rotation steps, each row followed by its count of steps:
The counts run from 0 to 444.
[106 151 109  91 109  99 107 161 102 165 122 115 181 184 147 117 127 159
 164 153  83 116 149 122  87  86 115 175 134 105  83 133 145 137 134 143
 115 126 117  93 114  99 154 152 142 119 131] -> 202
[122 164 104 128  78  98 161 125 174 172  88 126 152 129 119  73 113 123
 148 135 164  95 145  63 126 127  97 127 166 108 128 116  83 122 101  92
 138  88 136 114 135 130 142 113 108 138 102] -> 63
[110 131 119 115  43 150  90 148 125 143 130 147 180 161 143 106 105 162
 149 143  82 134 142 101 107  99 147 171 154 114  97 130 130 107 138 114
 111 142 126  92 106  99 169 140 141 126 113] -> 205
[143 148  91 121 101  92 168 137 149 146 125 147 117 127 120  69 158 100
 135 117 175 115 133  97 122 124  97 111 123  81 157 116 137 111 121 125
 192  82 159 148 152 135 131 162  77 162 118] -> 277
[ 96 100  94 107 116  83 129 132 120 140 115 131 120 120 155  91 119  70
 118  99 144 146 156 133 181  98 121 131 130 147 171 118 147  95 121 117
 135  80 164 146 153  94  86 121 107 110 100] -> 38
[ 83 139  78 119 122  91 100 126 127 142  85 131 186 155 170  95 130 155
 163 126 131 163 162 135  97  76 106 149 133 106  87 151 101 130 106 146
 120 106 133 107 144  81 132 139 163 115 128] -> 199
[135 106 135 102  96 126  97  80 129 105 106  83 164  82 146 100 116 136
 120 135 107 167 166 140  94 118 131 142 131 131 106 143 171 104 106 119
 116 130 170 125 101 106 134 105 114  62 168] -> 395
[108 103 118 123 192 101 123 113  97 119 137 109 109 178 176 102 159 102
 125 111 129 172 122 130 156 102 108 114  66 111 113 144 140 115 126 184
 108 129 139 128 157 102 116 172 145 140 119] -> 333
[146 131 154 102 107  99 137 152 167 112 154 115 116 169 153 101  80 131
 160 134  87 134  99 122 153 106 139 152  91 105 141 141 154  64 157 171
 146  88 145 120 129 115 151 131 161 116 109] -> 233
[136 101 111  84 139  90 120  91 108  99 144 106 140  76 156 122 150 125
 110 119 119 190 137 148  99 108 137 136  98 123 157 152 143 106 119 133
 155 131 179 138 130 132 110 138 125  61 173] -> 185
[110 160 107 142 126 133 125  84 152 139  94 118 162 167 137  92 156 147
 148 110 134 119 154  77  80 107  84  95 120 100  78 112  85 147 100 151
 124 113 129 101 139 113 162 150 132 154 118] -> 304
[129 134 139  65 108 152  70 120 104 138 136 104 153 120 111 133 143  91
 119 145  53 130 146  91 109 102 151 140 116 158 112 135 137 132 100  89
 121 137 121 109 119  70 132  99 117  87 147] -> 5
[ 84 175 143 122 110  97 134 139 123 145  98  67 143 123 146 114 111 146
 158 132 114 126  89  70 126 114 159 155 145  94 113 142 106 133  84 111
 125 123 118 159  99 138 124  75 174 135 158] -> 56
[151 116  99 135  91 131 167 129 144 141 108 153 135 107 121  83 130 135
 124 166 175 151 102  83 134 113 107 136 153 106 128 175  59 111 100  72
 113 139 134 102 138  98 135 158 120 143 109] -> 168
[104 123 115  85 115 119 108 133  86 129 171 151 118 122 149 133 142  85
 122  91  83 137 117  95 137  96 180 134 100 163 189 112 144 119 117 113
 163 107 143 164 151 122 123  96 140 115 135] -> 428
[155 117 127 106 112 104 188  84 113 111 139 120 109  79 162 103 131 118
 116 107 132 146 130 126  98 133 124 123 100 126 184 108 175 139 105 120
 141  97 169 176 139 173 151 126 100 117 162] -> 78
[100 138 114  95  82 120 113 166 102 152 115 112 185 177 160 119 122 151
 157 156  90 140 141 127  87  88 127 178 145 100  76 147 150 125 118 122
 109 130 121 107 104  83 146 151 143 128 133] -> 203
[179 107 165 126 108 101 164  78 146 112 143 113 106 103 137 106 105 159
 138 151 119 164 110 101 142 127 130 148  87 141 137 162  94  99 135 115
  87 157 158  80 135 161 155 156 124  87 127] -> 367
[147  78 101 130  89 200 152  88 128 106 159 149 133 118 166  91 160 114
  83 109 134 143 126  72  96 122 125 119 157 120 149 109 127 122 143 100
 120 129 140 121 129 127 170 160 119 151 123] -> 316
[152  79 102 104 138 165 171  84 110 128 164 142 113 104 155 103 160 116
  96 102  93 123 129  79  84 104 111 121 145 140 176  93 129 150 154 104
 131 122 129 121 129 139 153 158 110 131 124] -> 318
[148 137 133 115 144 144 152  78 131 130 121  87 118 147 160 116 158  84
 103 119 132 130 146  74 106 140  89  88  88 145 116  94 106 145 102 125
  76 107 132 101 177 117 150 141 108 133 113] -> 117
[126 108  84  93  92 149 141 114  84 144 156 155 161 108 182 126 136 110
 116 121  93 130 153  84  93  97 131 169 156 157 166 109 137 139 124  87
  99 116 115 141 135 126 168  97 140  98 147] -> 213
[104 130 121  80  92  82  74 154  79 136 132 113 157 129 118 102 139 129
 140 133  90 137 166 149 122 100 146 164 120 125 118 136 172 112 134 111
 164 140 171 115 100 116 107 165  81  97 135] -> 389
[161 119  98  92 115  91 141 160 162 144 123 151 125 112  96  76 118 120
 141 154 136 132 116 141 122  82  94 147 130  96 143 183 107  94 114 121
 176 108 167 117 138  72  98 156 109 110 127] -> 381
[152 117  86 142 100 127 165 124 147 152 124 179 135 108 114  73 138 130
 127 160 173 133 133  85 145 103  96 142 150 114 136 164  59 116 112  83
 127 136 135 102 149 110 145 162 113 132 113] -> 169
[167  86 156 131 128 142 192 109 161  95 151 123  76 163 158  92 105 144
 130 125 106 146  79 107 130 104 119 131  90  92 133 140 127 101 147 163
 104 119 132 114 134 112 167 178 153 161 112] -> 127
[164 100 140 111 146 172 134 106 108 114 166 158  79 124 111 118 155  85
 103 123  93 137 102  97 152 103 144 107  56 156 155 139 127 127  93 108
 118 139 131 142 160  82 151 145 109 149 136] -> 325
[136 157 120 138 122 115 120  89 175 118 104 150 124 143 106  91 128 139
 160  99 134 131 131 114 115 101 124  85  65 106 131 143 117 119  81 170
 186  90 157 158 159  94 144 131 134 148 139] -> 89
[137  82  85 109  84 148 154 113 132 119 165 180 130  99 176 104 111 104
 118 103 103 142 139 111 122 102 144 143 152 135 202 111 160  94 148 117
 146  83 146 153 150 118 157 115 132 110 131] -> 423
[143 140 154 106  74 124 141 141 146 122 144 101 141 162 178 128  95 145
 151 145  97 158 111  92 127 124 144 156  96 137 110 130 104  99 139 134
  62 118 131  68 146 136 170 142 155 125  93] -> 19
[138 168 165  91 114 111 136 116 159  97 118 100  93 121 105 116 136 125
 151 110 121 145  91 112 102 123 155  95  51 113 133 137 124 117  72 148
 183 106 162 150 148 105 126 136 118 147 140] -> 86
[138 161 190 138  79 106 139  99 141 130 124  62 129 139 140  96 108 126
 145 141 120 116 133  75 158 166 148 142  94 126 104 113 159  99 119 109
  82 134 143 129 113 172 172 107 113 120 124] -> 259
[108 134 132 132  45 111 172 152  84 153 130 148 129 138 138  92 117 141
 148 116 123 116 138 115 132 125 148 172 135 124 157 109 153 148 103  66
 107 135 147 152 125 166 156 154  80 174 111] -> 70
[129 166 142  89  85 125 126 124 129 130 100 112 147 124 136 146 104 152
 154 148  86 146 115 101  90  90 154 147  93 153 112 157  89 150  58 104
  86 129 118 114 138  90 152  90 160 107 150] -> 404
[125 151 173 150  84 117 143 116 111 135 128  77 129 139 143  98 106 118
 150 145 111 116 140  87 172 157 149 149  93 131 108 129 175 118  99  98
  69 143 134 158 107 157 179 101 101 123 137] -> 258
[139 124 104  90 112  98 115 138 153 152 146 139 115 117 123  89 129  48
 114 128 135 126 146 109 171 120 112 125 120 137 163 120 150  70 134 114
 156  73 149 126 161  92 108 114  95 107 105] -> 36
[121 121  86 113 106  89 137 144  74 160 154 173 139 127 138  95 167 130
 122 141 151 140 148 109 128 106 117 166 128 117 156 137 104 126 134  89
 138 160 155 101 142 151 122 196  84 130 103] -> 174
